(in the rows, 100 means zero)
Turns, then the turns between two rows, first turn first; the first pair answered
Z:
77,93,74,91,146,102,115,98,106,114,113,93 |-> 84,83,81,91,127,121,102,82,74,123,115,115
97,89,122,90,90,96,100,89,101,105,113,98 |-> 103,89,122,92,80,96,95,95,96,100,105,103
96,110,106,103,98,90,105,100,115,93,98,83 |-> 92,106,110,100,101,100,104,84,108,101,108,84
F:
104,100,104,93,107,84,107,96,123,92,94,83 |-> 98,83,107,83,113,90,100,88,108,103,106,93
95,88,83,90,120,102,99,101,90,98,99,112 |-> 102,107,79,102,111,97,107,109,103,87,87,104
124,129,80,115,85,99,100,129,113,93,84,109 |-> 113,126,117,108,85,86,103,104,134,104,114,77
C:
91,71,118,79,113,84,89,99,105,112,118,90 |-> 90,92,70,96,139,107,104,103,99,101,100,105
94,118,72,110,127,108,122,88,113,87,96,94 |-> 105,122,113,111,89,89,114,91,131,84,98,75
119,101,132,101,70,92,96,86,97,113,93,91 |-> 103,75,112,85,104,102,94,81,77,128,107,109
Pairs:
(two turns a pair)
102,96,65,107,120,95,114,127,122,87,76,101 |-> 88,81,81,98,134,124,109,69,95,112,109,106 : Z, Z
91,92,106,91,103,95,108,95,105,111,96,93 |-> 96,105,98,102,102,100,113,97,109,103,87,93 : C, C
90,97,109,100,108,89,94,100,105,96,107,104 |-> 94,94,111,101,100,94,89,99,96,97,104,111 : Z, Z
103,94,117,96,82,109,81,82,94,108,107,92 |-> 108,93,90,99,89,115,79,103,83,102,89,114 : C, Z
111,96,118,103,79,99,90,88,88,102,105,108 |-> 106,89,102,99,89,105,88,91,79,103,102,119 : F, C
98,95,86,120,77,93,94,102,79,86,96,127 |-> 80,104,83,118,110,75,116,104,116,85,108,96 : Z, Z
97,102,58,99,127,118,104,108,89,96,87,125 |-> 100,129,72,114,120,100,119,111,128,84,86,91 : Z, F
106,94,97,107,87,106,97,93,91,98,102,97 |-> 104,86,101,101,86,95,94,103,96,99,103,97 : Z, C
103,94,125,89,70,90,88,82,93,112,106,99 |-> 103,109,66,103,96,106,101,103,83,99,77,124 : C, F
82,105,87,106,110,110,106,88,87,107,103,115 |-> 92,107,123,105,78,93,100,90,99,106,106,98 : C, C
106,95,96,95,87,99,94,108,74,95,77,128 |-> 111,115,116,105,73,87,102,109,100,84,77,102 : C, F
101,101,109,96,99,78,102,122,118,119,89,88 |-> 92,84,104,85,116,90,101,106,101,132,103,98 : C, Z
96,97,96,103,110,122,105,72,82,106,114,93 |-> 115,115,94,118,78,118,101,96,86,88,87,98 : Z, F
109,122,113,115,81,77,95,113,123,87,85,77 |-> 79,82,90,88,140,102,94,81,89,116,118,96 : F, C
103,92,105,84,89,106,77,92,74,89,109,116 |-> 106,119,85,97,94,88,94,120,108,70,89,98 : F, Z
112,117,107,98,77,84,89,103,115,101,101,92 |-> 105,93,85,86,98,91,81,113,90,110,101,118 : C, F
99,95,109,108,96,91,97,101,115,98,113,94 |-> 92,91,95,105,112,104,98,93,103,103,116,105 : Z, C
109,98,136,99,68,95,82,77,95,106,104,98 |-> 108,110,127,103,75,70,92,107,125,92,90,82 : Z, Z
112,98,103,109,88,110,104,96,92,105,91,109 |-> 109,88,115,99,87,94,100,106,103,108,96,100 : Z, C
90,100,89,114,102,108,93,115,90,102,89,123 |-> 93,93,117,107,81,93,84,113,95,106,97,113 : C, C
106,88,94,106,100,107,80,106,69,100,99,126 |-> 115,100,114,114,75,100,80,110,82,93,93,115 : C, C
101,104,97,94,114,71,119,134,116,79,88,89 |-> 86,90,97,83,139,78,121,115,108,93,107,89 : F, C
109,117,96,107,84,102,93,104,111,91,88,102 |-> 95,100,112,89,96,89,90,97,120,102,109,87 : Z, C
102,93,82,93,111,86,102,126,114,93,99,112 |-> 105,90,98,89,98,79,99,128,118,94,103,105 : C, C
111,91,103,97,92,105,94,99,80,106,92,108 |-> 113,91,112,95,85,96,92,104,88,104,92,102 : F, C
97,93,121,85,79,91,86,96,97,105,105,95 |-> 98,117,76,104,101,114,103,99,91,92,85,109 : C, C
105,87,138,103,67,69,93,120,140,86,88,91 |-> 76,55,79,85,139,109,94,100,92,107,102,132 : F, C
99,88,104,97,98,106,94,96,84,108,104,110 |-> 109,108,103,113,85,106,99,99,93,96,91,105 : C, C
80,105,80,88,139,117,102,98,105,110,113,100 |-> 102,100,81,94,104,127,84,107,78,106,90,130 : Z, Z
91,121,111,115,93,95,125,86,117,96,118,67 |-> 84,101,111,106,98,116,113,64,86,110,130,86 : Z, C
112,107,112,118,76,100,95,103,105,105,89,93 |-> 107,82,113,101,83,93,84,110,96,112,95,103 : C, Z
84,93,102,111,109,100,105,86,109,99,115,101 |-> 95,97,95,117,97,108,98,94,92,95,100,119 : Z, F
80,89,91,73,131,93,100,118,68,117,122,122 |-> 106,124,78,101,102,87,107,150,86,90,83,122 : Z, F
98,112,102,110,83,120,116,52,86,108,115,89 |-> 115,110,81,115,63,118,106,92,71,94,84,118 : F, Z
84,117,106,106,125,114,111,62,123,94,114,80 |-> 92,105,68,106,131,131,100,82,90,93,92,121 : F, F
95,95,103,98,98,102,104,85,98,108,101,94 |-> 103,98,99,102,87,102,100,94,94,104,88,102 : Z, F
103,95,102,100,96,111,100,96,83,114,110,104 |-> 109,117,99,113,87,105,109,106,98,100,99,93 : F, F
95,95,118,102,108,124,99,81,93,102,116,101 |-> 106,95,113,106,91,126,90,96,82,97,99,118 : Z, C
91,105,72,107,126,111,109,97,96,99,101,106 |-> 98,123,99,117,106,103,114,87,116,93,105,81 : C, Z
105,117,83,107,111,121,113,104,92,102,117,94 |-> 108,123,88,111,100,120,114,103,95,99,114,91 : Z, F
96,110,111,105,99,72,113,117,133,86,93,81 |-> 78,101,102,97,135,96,118,83,117,103,119,86 : Z, C
81,91,111,107,98,80,102,108,130,98,115,86 |-> 75,77,80,101,122,94,100,112,108,102,109,110 : C, F
97,98,92,103,105,111,96,105,90,99,98,112 |-> 102,104,102,106,90,102,96,114,103,93,93,101 : Z, C
93,75,88,82,104,108,83,90,64,102,103,132 |-> 109,116,91,106,78,78,98,127,113,72,73,102 : Z, F
98,82,116,106,99,114,94,77,84,124,132,101 |-> 112,105,77,126,98,127,99,99,76,105,97,122 : C, Z
106,110,117,108,102,101,99,92,130,67,104,77 |-> 109,99,126,105,90,121,87,68,101,78,110,94 : Z, Z
99,114,104,86,146,100,86,97,104,104,127,99 |-> 108,131,99,101,136,119,89,83,95,97,118,103 : C, Z
101,98,108,87,98,99,98,109,98,104,103,89 |-> 101,100,91,92,106,108,100,110,91,100,95,98 : F, C
92,101,90,106,136,83,109,84,116,109,106,60 |-> 88,85,90,95,140,92,102,77,96,118,113,71 : C, F
114,102,93,110,97,98,91,120,93,104,95,108 |-> 107,99,117,105,97,91,92,103,104,109,114,89 : F, F
86,88,73,71,149,88,101,103,104,105,111,103 |-> 92,124,75,97,143,106,118,75,115,95,109,87 : C, Z
91,99,94,85,110,95,93,120,83,117,116,117 |-> 104,119,98,99,88,85,96,135,101,102,101,107 : F, C
113,116,107,114,77,94,105,111,112,93,91,96 |-> 89,84,103,89,114,103,101,89,95,117,122,105 : F, C
106,116,79,123,123,121,119,109,96,93,86,119 |-> 105,99,149,107,88,97,104,88,107,108,117,92 : C, F
76,84,95,94,133,86,104,105,114,109,106,87 |-> 90,110,106,112,104,81,108,112,132,95,92,75 : C, C
95,100,103,99,101,87,104,110,120,100,103,75 |-> 94,78,85,89,110,99,93,113,92,108,101,104 : F, F
98,119,102,108,110,89,111,110,128,89,97,79 |-> 88,75,108,80,120,94,91,104,97,111,118,103 : C, F
84,91,82,99,114,118,101,85,75,104,111,110 |-> 97,99,71,107,99,102,99,125,87,88,84,115 : Z, Z
86,71,79,111,103,121,109,83,96,122,109,118 |-> 108,90,83,126,67,114,106,104,102,104,82,120 : Z, C
92,122,94,92,106,105,97,111,116,90,95,101 |-> 89,103,114,78,102,100,88,103,108,102,110,101 : C, F
101,93,120,92,95,94,93,100,100,103,107,94 |-> 103,112,88,107,108,109,104,104,99,92,91,101 : C, C
103,117,72,106,114,102,112,120,101,84,82,102 |-> 94,77,118,75,100,79,89,114,99,105,110,92 : C, C
108,81,120,87,81,116,78,83,74,114,110,122 |-> 124,127,109,117,62,105,96,106,108,84,78,103 : F, F
82,79,90,94,127,112,91,111,80,95,104,115 |-> 102,108,114,112,84,90,95,129,111,77,87,92 : F, C
89,84,81,89,129,116,100,85,78,112,101,123 |-> 118,117,89,114,81,109,98,110,92,87,67,123 : Z, C
108,122,86,104,110,103,109,112,116,101,91,93 |-> 96,96,101,85,123,107,99,90,103,120,116,96 : F, F
83,93,76,94,136,113,111,77,81,117,117,97 |-> 118,126,80,124,81,120,106,90,74,93,80,110 : Z, C
99,119,94,101,104,100,110,97,99,89,99,106 |-> 96,112,109,94,102,95,106,89,102,94,112,97 : F, C
